Some points:
[-2.2 -1.8 -0.8 -1.  -2.   0.3 -0.9  1.5  0.9 -0.8 -0.5  0.5  0.1  0.7
  1.1 -0.6  1.  -1.2  0.3  0.2 -1.4  0.7 -1.   0.1]
[ 0.6  0.2 -0.8  1.7  1.5 -0.2 -0.6  0.7  1.   1.3 -0.3 -0.1 -0.1 -0.6
 -0.2  1.1  1.9 -1.5 -0.6 -0.7  0.9  0.5  0.7  0.3]
[ 0.5  0.6 -0.6 -1.3 -0.9 -1.3  1.2  0.3  0.7  2.  -0.6 -0.5  1.   1.4
  1.1 -1.5  0.4  0.7  0.8  1.1  0.   1.3  1.1 -0.7]
[ 1.7  0.9  0.3  0.1 -1.6  0.   0.5  0.  -0.9 -1.2  1.8 -0.1  1.1 -0.1
  1.3  1.8 -0.4 -0.4 -0.6 -0.1  0.8  0.6  1.1  0. ]
[-0.6 -0.8  1.2 -0.2  0.3 -0.6 -0.4  0.5  0.8  3.  -1.1 -0.9 -0.5  0.
 -0.6  0.1 -0.8 -0.9  0.1  0.1  0.7  0.9  0.5 -0.8]
[-0.5  0.7 -0.5 -0.8  1.1 -1.2 -0.5  1.2 -1.8  0.7  1.2 -1.3  0.9 -1.4
  0.4  1.6  0.6 -0.5 -0.3 -0.5  0.2 -0.3 -2.2 -2.4]
[-1.1 -1.7 -1.4  1.8 -0.1  0.   0.4 -1.  -2.3 -0.7  0.8 -0.1  0.4  0.4
 -0.7  2.  -0.1  0.2 -0.3  0.8 -0.1 -1.4 -0.4  0.1]
[-0.3  0.2  0.7  1.5 -0.7  3.   0.3 -1.2  0.2  1.6 -0.5 -1.3 -0.5 -0.6
 -0.1  1.   1.9  0.3  1.   0.2  0.4 -0.3  0.3 -1.5]
[-1.6 -0.1 -0.2  0.4 -1.4 -1.4  1.   2.2 -0.3 -2.1  0.5 -0.6  0.2 -1.9
  0.2 -0.2 -1.   0.6 -1.2 -0.7 -1.  -0.7  1.1  1.2]
[ 0.9  0.5  0.9  1.9  0.7 -1.3 -0.6  0.1  0.6 -0.3  0.3  0.7 -1.6 -0.2
 -0.4  0.1 -0.8  1.5 -0.6  1.4 -1.  -0.2 -0.8  0.3]
[ 0.5 -0.3  0.2  1.2  1.3  1.1  0.3  0.1 -0.5 -0.9  0.5 -1.9 -1.8 -0.6
  2.7 -0.9  0.3 -2.4 -0.1 -1.6 -1.2 -0.8  1.3 -0.4]
[ 1.3 -0.9  0.1 -0.7 -1.   1.1  0.3 -0.8  1.9 -1.3 -0.3  0.3  0.2 -0.1
 -1.3  0.8  1.4 -0.5 -0.6  1.1  0.2 -0.2 -0.9 -0.7]
[ 0.8  0.8  0.   0.5 -0.5  0.1  1.1  0.6  1.4  0.3 -0.5 -2.1  0.8  1.4
 -0.9  0.5 -1.1  1.2  0.7 -0.9  0.7 -0.7 -1.3  3.1]
[ 0.8  0.9 -1.4 -0.4 -0.2  0.3 -1.5 -0.5 -1.   0.5  0.5 -2.7 -1.   0.5
  0.8  0.   1.3  1.1  1.2 -0.2 -1.5 -0.1  1.4  1.8]
[ 0.2 -0.7  0.8 -0.4  0.   0.4  0.4  1.5  0.6  1.3  2.2  1.6 -0.5  1.1
 -0.1  1.2  0.8  0.6 -1.   0.3  0.3 -0.4  1.1 -0.4]
[ 1.  -0.4  1.6 -1.1  0.3  0.4  2.2 -0.9 -0.8  1.7 -0.2  0.9  0.1 -2.2
 -1.   0.4 -1.4 -1.2  0.7 -1.  -0.3  0.9  0.1 -0.7]
[-0.4 -0.3 -0.8 -1.7 -0.3 -0.7 -0.1 -1.2  0.1 -0.5 -0.4 -0.4 -0.2  0.
 -1.5  1.2 -0.7  0.6  1.8  0.9 -0.2 -0.7  1.8  0.7]
[ 0.3  0.2 -1.5  0.2 -0.8 -1.3  0.6 -0.3  1.7  0.2 -0.5  0.4 -1.1 -0.3
 -0.1  2.1  0.   0.1 -0.7 -1.6 -2.4  0.8  0.4 -0.2]
[ 0.1  0.8 -0.7  0.1 -0.1 -0.9 -0.1  0.4  0.3 -2.3  0.3  0.1 -1.4  0.8
 -0.3 -2.1 -0.8 -1.1 -1.3 -0.3  2.1 -1.3  1.9 -1.3]
[-0.7 -1.6 -0.9 -0.7  0.8 -0.5 -1.5  0.9  0.3  0.7 -0.8 -1.2  1.8  0.4
  0.7 -1.3  0.8  1.8  1.8 -0.4 -0.8 -1.   1.4  0.3]
[-1.1 -1.4 -1.2  1.2 -0.2  0.7 -1.5 -1.5  0.8  0.7  1.3 -0.5  1.6  0.8
 -0.9 -1.1 -0.5 -0.9  1.1 -0.8 -0.3  2.2 -1.5  0.2]
[-0.1 -0.9 -0.1  0.6  1.2  0.2  1.3 -0.7  0.4 -0.3  1.5 -0.4 -0.1  1.1
  0.5  1.2 -1.  -0.9  2.  -0.5 -0.1  2.9  0.3 -0.7]
[-0.5 -0.5  2.   0.2  1.3 -0.5  0.7 -0.1 -0.1  0.6  2.3  0.2 -0.8 -2.
  0.8 -0.5  1.4  1.   1.1  0.2  0.7 -0.3  0.2  1.7]
[-1.4 -0.2 -0.6 -0.7  0.   1.1  1.6 -0.4  0.1  0.9  1.5  1.1  1.2  0.3
 -0.5  0.2  0.3  0.  -1.3 -0.3  1.1 -2.2  0.5  0.4]
[ 0.3  0.3 -0.3  1.7 -0.4 -0.3  0.7 -1.5  0.9  0.5 -0.3  1.1  0.8  0.1
 -0.6  0.4  1.3  0.   0.2 -0.8 -1.7 -0.6  0.3 -0.8]
[ 1.  -1.2  0.3 -0.1 -0.4 -2.  -1.5 -1.6 -0.8  0.7  0.2  1.6  0.3 -0.8
  0.3 -0.6 -0.6 -0.9 -0.2 -0.6  0.4 -1.7 -0.5  1.3]
[ 0.6 -1.  -0.6  1.   0.3 -0.7  0.2 -0.6 -1.2 -1.1 -0.6 -1.2  0.1 -1.4
  1.3  0.5  0.1 -1.3  0.9 -0.1  1.   1.  -0.8  0.4]
[-1.5  1.1 -0.5 -0.2 -1.   1.2  1.1 -0.4  0.5  0.9 -1.5  1.2 -0.9  0.8
  2.   0.  -0.6 -0.2  1.4 -0.8 -0.1 -0.4 -0.9 -0.3]
[-0.1 -1.1  0.5  0.2 -0.4  0.4  0.2  1.4  0.5 -1.3 -1.9  0.1  0.3  2.
 -0.6 -0.9  0.3  0.3  2.1 -0.9 -0.8 -1.3 -0.8  0.1]
[-1.3  1.1  1.1  0.2 -0.1 -0.5 -1.6 -0.7  2.   0.6 -1.2  0.9 -0.6 -0.4
  2.1  1.6 -0.9  0.4  0.1  0.2 -1.1 -1.3 -0.7  0.2]
[ 0.1  0.4 -0.5 -1.2  1.2  2.3 -0.8 -1.2  0.2 -0.2 -0.2  0.   0.8 -0.7
  0.5 -1.3 -2.1  0.5  0.7  0.7 -1.2  0.5  0.9  0.3]
[ 0.1 -0.6  0.8  0.   3.1  1.2  1.4  0.9  0.4  0.6 -0.5 -0.9  0.4  1.3
  0.8 -0.6 -1.1 -0.5 -1.6  0.1 -0.7 -0.5  0.5 -0.2]
[ 0.3 -0.6 -0.8 -0.3 -1.4  0.1  2.   0.4  0.8  1.6  1.4 -0.3 -0.8  0.1
 -0.6 -1.6 -0.7 -0.8  0.1  2.2  0.  -0.5 -0.7  0.3]
[ 2.   2.   0.8  0.9 -0.1 -0.5 -0.7  0.5  0.1  0.1  0.5  0.6 -0.2  0.7
 -0.4  0.4  1.  -1.2 -1.2  0.   0.1  0.4 -2.   0.1]
[-0.1  0.8  0.6  0.1 -1.1  1.4 -0.7  2.8  0.1  1.1  0.7  1.2  0.9 -0.3
 -0.2 -0.2 -0.7 -1.2  0.   2.1  0.5  0.6  1.2 -0.3]
[-0.3  0.3 -1.7 -1.7  0.8 -0.9  0.6  1.9 -2.  -1.3 -1.3 -0.1 -0.4  0.8
 -0.5  1.3 -1.2 -0.2 -0.8  0.   1.4 -0.3 -0.7  1.8]
[ 0.5 -2.1  0.8 -1.1  0.2  0.6 -0.7 -0.4 -1.1  0.  -1.6  1.4 -1.7 -0.5
  0.   0.3  1.9 -0.4  0.2 -0.7 -1.2  1.2 -0.4  1.4]
[ 0.1  0.1 -2.1 -1.6  0.2 -0.8 -1.1 -0.9  0.4  0.2  0.6  0.6 -2.2  0.4
  0.3 -1.3  0.   1.7 -0.3 -1.  -0.1  0.9 -2.1  0.2]
[-2.1  1.8  1.3 -1.9 -1.4  0.3  0.6 -0.5 -0.2 -0.3 -1.2 -1.5 -0.5  0.
 -0.9  0.4  0.5 -0.1  0.1 -0.6  1.5  0.3 -0.2  0.8]
[ 1.4  0.   0.8  0.8  0.1  0.1  1.3  1.2 -1.8 -0.3  1.4 -1.2  0.   0.3
 -0.5 -2.1  0.6  1.4  0.6 -0.5 -0.1 -0.6 -0.3 -1.1]
[-0.8  0.8  0.5 -0.8  0.7 -0.7 -0.4 -0.7  1.7 -0.3 -1.2 -0.5  0.9  0.
 -2.   0.3  0.5  0.6 -0.3 -0.3 -0.6 -0.7 -1.3 -1.5]
[ 0.9 -2.2  0.8  0.7  0.5 -1.  -0.3 -0.6  1.  -0.3 -1.4 -0.3 -0.1 -1.
  0.7 -0.6  0.9  0.8 -1.   0.4  2.6  1.1 -0.3 -1.3]
[-0.8 -0.8 -0.9  0.3  0.7  0.7 -1.9 -0.8 -1.6  0.4 -0.4  0.  -0.8  0.6
  0.9  1.6 -0.7  2.9 -1.7 -1.4  0.3  1.3  0.5 -1. ]
[-0.6 -0.7 -0.2 -0.7  1.  -0.4 -0.3 -0.7 -0.3 -1.6  1.5 -0.1 -1.3  1.1
  0.5 -1.7  0.8  0.6  1.1 -1.6  1.4  0.4  2.1  0.1]
[-0.1 -0.5  2.6  0.6  0.4 -0.2 -0.5 -0.4  1.  -0.5 -0.2  0.8  2.1  1.3
  0.8  1.  -1.  -0.8  0.2  0.7  0.3 -0.1 -1.   0.5]
[ 0.3  0.2  0.9 -0.4  0.  -1.1 -0.9 -1.9 -1.6  1.4  0.1 -0.2 -0.8  1.8
  0.3  0.4  0.8 -2.2 -0.8  2.1 -0.6 -1.4 -1.  -0.9]
[ 1.1  0.9  1.2  0.3 -0.8  1.8  1.1  0.6 -1.9 -0.8 -0.6  1.4  0.7  0.7
  1.  -0.8  0.1  1.1  0.3  2.   0.4  0.3 -0.4 -0.3]
These points spread out most along one direction. Take the direction at right angles to it along which they spread out most. Go by this last direction. How far along it is each point below, from 0 to 99? 50 is the average, and the first point above lies past it. One standard deviation of the points above along it is 16.
[ 1.4  1.  -1.1  0.5 -0.8  0.6 -1.3  1.1  0.7 -1.   0.4  0.9 -0.9 -1.
 -0.1  1.3 -1.7  0.1  1.   0.6  2.9 -1.2  0.2 -0.1] 33
[-1.   0.3  1.4 -0.6 -2.   0.7 -0.4 -0.3 -0.3 -0.7 -0.2 -0.6  1.5  1.1
 -1.5  0.  -1.2  0.  -0.6 -0.1 -0.8 -1.   1.4 -0.5] 45
[ 0.3  0.4  0.6  0.8 -0.9  0.7  1.6  0.5 -0.4  1.   0.1  1.3 -0.1  0.3
 -0.9 -1.7 -1.3  0.3  0.6 -1.8  0.4 -0.9 -0.7 -1.3] 38
[-0.4 -0.1  0.  -0.2 -0.6  0.5  0.3  0.3  0.2 -0.3 -1.3 -0.7  0.4  1.8
 -1.7  0.  -0.2  0.6 -1.8 -0.1  0.1  1.   1.8  2.4] 46
[ 0.8  0.8  0.3 -1.9 -0.1 -1.8 -0.4  0.   1.4 -1.2 -0.1  0.3  1.3  0.3
  0.4  1.9  0.   0.   1.1  0.2 -0.7 -0.1 -0.2 -1. ] 61
[-0.2  0.6  0.2  0.1  2.5  0.6 -0.6  1.5  0.1 -0.8  0.7  1.4 -1.1 -1.1
 -2.2  1.   1.1 -0.1  1.1  0.9 -0.9  0.1 -1.  -0.3] 51
[ 1.2 -1.3 -0.9  1.7 -0.7  0.2 -1.6  0.9 -2.   1.  -0.7 -0.8 -0.3 -1.9
 -0.4 -1.4 -1.1  0.3  0.3 -0.8 -0.3  0.3  0.9 -0.7] 44
[ 0.5  2.3 -0.3 -0.3  0.6 -0.2 -1.  -0.3 -0.7 -0.2 -0.5  2.2  2.5 -0.2
 -0.8 -1.2  1.2 -1.1 -0.6 -1.2  0.   0.5  0.8  0.8] 47
[-0.2  0.  -2.   1.3  1.4 -0.6  2.1 -1.3 -0.4  0.5 -1.9  1.2  0.5 -1.1
  1.2 -0.2  1.3  0.2  0.3  1.8 -0.3  0.5  0.5 -1. ] 55
[ 1.6 -0.1  0.5 -1.  -0.4  0.6  0.1  0.1  0.9 -0.6  1.1 -0.2  1.2 -1.9
  1.5  0.   0.7  0.5 -3.   0.1  0.3  0.2 -1.9  0.1] 40
[ 0.4  0.4  0.4 -1.4 -0.7 -0.4 -0.3 -0.2  0.4 -1.3 -0.1  0.  -0.9 -0.3
 -1.7 -0.7 -1.4 -0.2 -1.4  1.2 -1.4  0.7  0.  -0.4] 47
[-2.7  1.3  0.5  1.9  0.  -2.7 -0.8 -0.7 -1.1 -1.3 -0.3 -0.4 -1.1 -0.5
  0.4 -0.8  0.6  1.3 -0.1  0.3 -0.3  2.1 -0.1  1. ] 56
[-0.8  1.7 -1.1  0.2  0.9  1.7  0.2  0.   0.1 -0.4  1.4 -0.7  0.5 -1.7
 -0.4 -1.9 -0.9 -0.8 -1.1  1.2  1.3 -1.1 -0.5  0.4] 23
